Each row has a name. Each piece below is followed by the name of the row it came from, unless a question asks for something else. Each question is about the rows just above it. Places in a row count from 0.

[122 141 159 120 131 127 150] : Dekup
[122 142 159 120 131 127 150] : tedu
[109 238 240 114 134 145 237] : pifa
[122 141 159 114 131 127 239] : verur
Where in the named rows is [240]? -> pifa, 2
[239] is at row and place -> verur, 6
q: [122 141 159 120 131 127 150] -> Dekup
Row and place of [238] in the named rows: -> pifa, 1

[ 22 173 167 178   2]  Kot
[ 22 173 167 178 155]  buzeg
[ 22 173 167 178 141]  Bug
q: [ 22 173 167 178 155] -> buzeg
Where in the named rows is [2]? -> Kot, 4

[162  47 155 115 172 101 138] = papu
[152  88 146 143 131  54 123] = mar
[152  88 146 143 115  54 133] = rivor
[ 79 132  80 138  80 192  95] = venil
[120 168 120 132 114 140 126] = vusu
[152  88 146 143 131  54 145] = bomu
Where in the named rows is [95]? -> venil, 6
Where in the named rows is [114]? -> vusu, 4

[131  62 225 126]  matiz
[ 63  69 123  42]  banen
[ 39 154  88 144]  pav
[ 41 154  40 150]  pize
Row and place of [39] in the named rows: -> pav, 0
Row and place of [40] in the named rows: -> pize, 2
[69] is at row and place -> banen, 1

[142 124 151 105 217 105  81  79 107 160 160 192  82 122 138 137 140] -> vudo
[123  73 207 164 129  90 101 187 149 145  90  85  98 165 164 177 157] -> Sikuf
[108 142 120 107 137 122 149 179  63 121 211 168 127  13 126 102 193] -> Vom
[169 122 177 148 146 115 110 204 129 130  84 104 156 162 115 125 190] -> bepip
[169  90 136 154 123  98  92  54 155  93 179 227 111  59 152 137 107] -> sifar
[162 158 222  34 163  73 101  31 206 155 126 169 113 190 136 134 146] -> tovi
[130 100 178 176 138  89  91 226 148 148 103  62 127 177 130 108 130] -> lof
[162 158 222  34 163  73 101  31 206 155 126 169  76  77 141 128 180] -> saloz
[ 97 147 231  62 143  38 115  92 118 158 181 151 114 119 166 150 195] -> kabe
[120 137 133  32 167  67  96 121  87 146 164 176  56 109 191 135  13] -> suzo
[152  99 153 150 141 128 132 165 147 109  91  93  98 195 117 130 189] -> sezom
[193  70 196  55 155 111 114 139 206  93 137 236 113  92 183 126 167] -> serus
Which row holds [169  90 136 154 123  98  92  54 155  93 179 227 111  59 152 137 107]? -> sifar
[117] is at row and place -> sezom, 14
Row and place of [76] in the named rows: -> saloz, 12
[189] is at row and place -> sezom, 16
[143] is at row and place -> kabe, 4
Where in the named rows is [168]? -> Vom, 11

[138 146 118  64]  Fere
[155  71  27  26]  beve
[124 182 173 111]  Kob
[123 123 102 222]  bop
[ 88  73 146 102]  vik
[116 138 175 140]  kozu
[154 141 156  95]  fati
[124 106 183 107]  tir
Row and place of [27] in the named rows: -> beve, 2
Row and place of [71] in the named rows: -> beve, 1
Where in the named rows is [107]? -> tir, 3
Where in the named rows is [154]? -> fati, 0

[150 106 107 162 170 167 145 176 126 185 107 138 163  84 117  97  93 122
 140 105 137 167 135 141 108  97 198 141 139 137  77  82  79 131 162 113
 133 158 125 107  86 160 184 125 192 101 129 121 198 128 100 160 120 120
  98 134 132 105 174  76 138 113] = zavom
[172 119 104 166 184 196 139 166 148 201 151 152 191  37 117  77  79 109
 164  85 122 181 139 137  81  78 215 120 115 153  68  45  61 139 141  82
 139 175 105 116  71 158 192 106 220  88 149  88 161 167  82 174 102 143
  80 151 103  91 187  55 145 127] = pid
[139 124 110 127 157 119 125 116 155 101 130 104  93 168 121 141 123 136
 139 159 141 130  82 133 110 140 153 121 109 117  95 128 105 107 135 104
 134 131 108 122 118 111 124 106 110 187  90 171 136 106 147 121 102 127
 144 167 133 121  97  93 153 109] = Muf
[114 149 150  48 115 110 102 128 124  47  81 125  56 196 106 210 141 110
 130 194 129 101  83  42 137 156  47 108 108 137 156 153 144 135 104  77
  71 126 112 112 199 101  68 102 105 188 129 192  97 131 141  77  82 119
 167 155 112 136 125 152  93  90] = Zamog
[172 119 104 166 184 196 139 166 148 201 151 152 191  37 117  77  79 109
 164  85 122 181 139 137  81  78 215 120 115 153  68  45  61 139 141 103
 106 134 112 117 143 120 111 113 128 161 112 145 124 122 134 111  99 127
 140 151 123 124 105 113 125  97] = dodi
[165 125 119 141 172 192 132 182 123 194 134 172 187  27 107 100  79  93
 160  89 127 179 148  93  92  75 185 117 118  81  85  48  75 156 133  71
 115 180 136 109  97 165 213 112 235  83 175  95 150 182  69 163  93 142
  79 147  92  90 190  69 125 107] = Nika
[124 127 149  85 133 177 119 191  97 150  82 199 168  58  94 152 101  77
 141 106 119 157 111  49 143  97 109 108 152 165 156  91 112 175 125  83
  49 164  95 107 165 171 156  74 237  76 208 119 111 190  73 147 106 118
  86 190  81 103 172 124  64 116] = roduf
q: [124 127 149  85 133 177 119 191  97 150  82 199 168  58  94 152 101  77
 141 106 119 157 111  49 143  97 109 108 152 165 156  91 112 175 125  83
  49 164  95 107 165 171 156  74 237  76 208 119 111 190  73 147 106 118
  86 190  81 103 172 124  64 116] -> roduf
[150 106 107 162 170 167 145 176 126 185 107 138 163  84 117  97  93 122
 140 105 137 167 135 141 108  97 198 141 139 137  77  82  79 131 162 113
 133 158 125 107  86 160 184 125 192 101 129 121 198 128 100 160 120 120
  98 134 132 105 174  76 138 113] is in which row? -> zavom
Row and place of [84] in the named rows: -> zavom, 13

[ 71  72 114 184]  mebe
[ 36  55  58 110]  mafo
[ 61  67 220 114]  Fuluf
[ 71  71 127  38]  sef
[113 111  96 221]  zelil
Where in the named rows is [72]? -> mebe, 1
Where in the named rows is [58]? -> mafo, 2
[96] is at row and place -> zelil, 2
Row and place of [113] in the named rows: -> zelil, 0
Where in the named rows is [111]? -> zelil, 1
[127] is at row and place -> sef, 2

[158 103 124 120  96  98  67  68  51  84 130 173 123 111 153 106 167 146]  zize
[184 164 194  80 186 115 106 117 172 149 124 106 125 121 140 114 146  51]  duso
[184 164 194  80 186 115 106 117 172 149 124 106 125 121 140 114 160  20]  vig
[154 134 161 113 176 116 116 117 168 149 122 168 138 129 134 110 162  99]  larer
[ 90 171 112 174 123 111 116  68 129  27 173 139 155  91 151 102 103 166]  Vazen
[ 90 171 112 174 123 111 116  68 129  27 173 173 133 107 151  88 183 141]  Gedi
[ 90 162 110 174 128 116 116  99 136  34 173 135 155  95 130  90 103 166]  Zad
[154 134 161 113 176 116 116 117 168 149 122 115 138 129 153 114 183  19]  gozo
[184 159 183  79 166 108 109 114 141 145 129 121 136 112  50 111 147  18]  fikar
[120] is at row and place -> zize, 3
Where in the named rows is [20]? -> vig, 17
q: [ 90 171 112 174 123 111 116  68 129  27 173 139 155  91 151 102 103 166] -> Vazen
Where in the named rows is [167]? -> zize, 16

[131  71 105  65  98  85 144 106 121  98 132  94  69 197  70  66 151 104
  86  99 128  69  53 113  68  80  68 217 197  91 108] : zus
[134  30 103  46 115  36 132 122 174 113  69 108  47  89 102  22 125 169
  65 116  53  58 160 152  23 149 103 226  55 196 119] : goli
[172 135  71 139  67 119 107  18  74  64  79  74 125 172 150 127 114 101
 164  44  98 130 171  42 131 103 193 167 235 149  67] : Zef
[164 187 125 200 150 181 137  78  63 164  41 182 194  38 160 215 130 159
 114 152 218 180 137  70 201 159 157 113  62 156 135] : peg
[154  68 179  85 184  82 149 196 195 178 180 169  75 154 137  74 149 179
 153 190   7 157 177 184  80 195 117  12  83 179 175] : Laru
[ 62  71 105  65  98  85 144 106 121  98 132  94  69 197  70  66 151 104
  86  99 128  69  53 113  68  80  68 217 197  91 108] : Fafid
[203 163  96 173  88 158 180 108 179  80 189  66 159 170 204 171  91  75
 254  87  68 146 205 145 173  90 197  17 214  95  94] : rede
[ 68 106 206 109 217 114 183 235 161 197 223 155  97 188  83 120 177 162
 118 214  80 167  82 196 116 165  63  54 109 132 209] : mosub
[ 93 108 200 104 193  96 221  77  18 199  98 207 101 197  69 133 232 198
  78 169 101 213  57  51 106 192 101  97 179 173 190] : Bep
[ 96 181 102 165  86 178 107 137 134  67 192  74 172 169 100 192 109  45
 134  86 200 100  84 146 186  22 114 162 205  13  81] : pomus
[212 146  70 164  57 152  43 135 209  73 109  69 176  24 205 138  29 102
 174  87 148  95 233 180 150 119 181  99  49 151  80] : fomo
Row and place of [189] in the named rows: -> rede, 10
[156] is at row and place -> peg, 29
Where in the named rows is [41]? -> peg, 10

[169 133  92  91  89  49 125 129  84  84  83  85 135  88 157 125 100 127
 110  91 120 124 128 131 118 151 130 137 125 101 118 185 198 113  69 118
 151  91 143 154 166 108 189 198 131 189 208 203 178  87] -> Lib
[ 97 139 110 117 122 157 128  67 111 103  93  83 105  64 202 121  53  59
  59  88  73  83  93 101 140 180 114 133 109 162  93  26 222  60 138  41
 169  84  33  36  42  51  62  72 199 148 103 109 108  38] -> Goto
[ 41 142 104 110 117 147 125  81 150 159 165 170 105 173  64 144 157 140
 136 161 110  97  85  76 160 144  62 116  69  85  86  76 137 117 159 133
 113  91 141 137 132 126 117 109 122 109  90  88 148 181] -> sozod
[ 76 144 148 148 146 191 144  82 129 123 117 111 116 101 167 130  91  95
  90 137  93  94  97  99 122 144 106 148 109 152 108  53 149 104 146  98
 158 120  89  85  82  80  77  75 150  95  72  35  94 108] -> Futev
[ 98  94 193 207 217 231  95 156 209 195 177 158 119 116 247  44  71 112
  62 108  69  78  88  99 142 199 124  50 125 180 111  59 173  73 140  48
 109  76  35  41  49  61  76  93 104 114 139 150  86  62] -> bov
[ 63 156  86  91  96 119 120  66 110 111 112 111  88 107 132 119  97  95
  89 116  83 192  77  75 152 185  69 114  65 106  63  59 232  62 129  65
 150  46  77  83  89  96 103 110 176 141 127 131 153  81] -> Vem
Row and place of [36] in the named rows: -> Goto, 39
Where in the named rows is [50]? -> bov, 27
[ 97 139 110 117 122 157 128  67 111 103  93  83 105  64 202 121  53  59
  59  88  73  83  93 101 140 180 114 133 109 162  93  26 222  60 138  41
 169  84  33  36  42  51  62  72 199 148 103 109 108  38] is in which row? -> Goto
Where in the named rows is [42]? -> Goto, 40
Row and place of [44] in the named rows: -> bov, 15
Row and place of [191] in the named rows: -> Futev, 5

[132 219 133 116 100  52 133]  Midat
[138 129 185 140 147 117  79]  Paf
[132 119 108 134 130 117 162]  tudo
[ 37 132  71 174  43 163 103]  rosok
[139 106 185 136 161  49 220]  suri
[173 175 117 214 125  13  40]  dupor
Row and place of [219] in the named rows: -> Midat, 1
[162] is at row and place -> tudo, 6
Where in the named rows is [138]? -> Paf, 0
Row and place of [139] in the named rows: -> suri, 0
Row and place of [49] in the named rows: -> suri, 5
[136] is at row and place -> suri, 3

[163 122  96 117 160] : Nefu
[146 162 141  81 154] : panip
[163 122 136 117 160] : lil
[ 71 168 156  31 114] : Fuzaf
Where in the named rows is [71]? -> Fuzaf, 0
Where in the named rows is [154]? -> panip, 4

[178 109 148 221 176 134  66 180 171 166 149  66 169 139] = muvo
[178 109 148 221 158 134  66 180 171 166 149  66 169 139] = Sifib
[109  77  57 124  78  50  78  72  53  92 204 203  84  94] = dafi
[109  79  57 124  78  50 148  72  53  92 204 197  86  86] = mosov
[132  67 147 133 170  53  69  96 164 101 170 161 158 165] = laraf
[180  67 147 133 170  53  69  96 164 101 151 161 158 165] = buba
Where in the named rows is [84]? -> dafi, 12
Row and place of [94] in the named rows: -> dafi, 13
Row and place of [132] in the named rows: -> laraf, 0
Which row holds [109  77  57 124  78  50  78  72  53  92 204 203  84  94]? -> dafi
The row with [109  79  57 124  78  50 148  72  53  92 204 197  86  86] is -> mosov
Row and place of [197] in the named rows: -> mosov, 11

[ 95 136  64  33  64 152 209  86 179 224 101 126 156] -> Vuma
[ 50 164  88 101 141  68 151 191 144 190 137  80 128] -> kule
[ 89 103  92 106 182 144 112 138 106 149  93  47 136] -> nupob
[ 98 134  66 141 163 132 150 169 131 165 126 105 119] -> tul
[101 147 166 135 151 129  49 166 119 107 157 119 101] -> Duba
[ 98 134  66 141 163  91 150 169 131 165 126 105 119] -> rel
[139  96 129 132 112 190  62 106 163  79 196 106 136] -> giper
[ 98 134  66 141 163 132  90 169 131 165 126 105 119] -> vupe
[188 113 127 149 172 122 167  93  17  92 118  92 132] -> sobo
[90] is at row and place -> vupe, 6
Where in the named rows is [91]? -> rel, 5
[191] is at row and place -> kule, 7

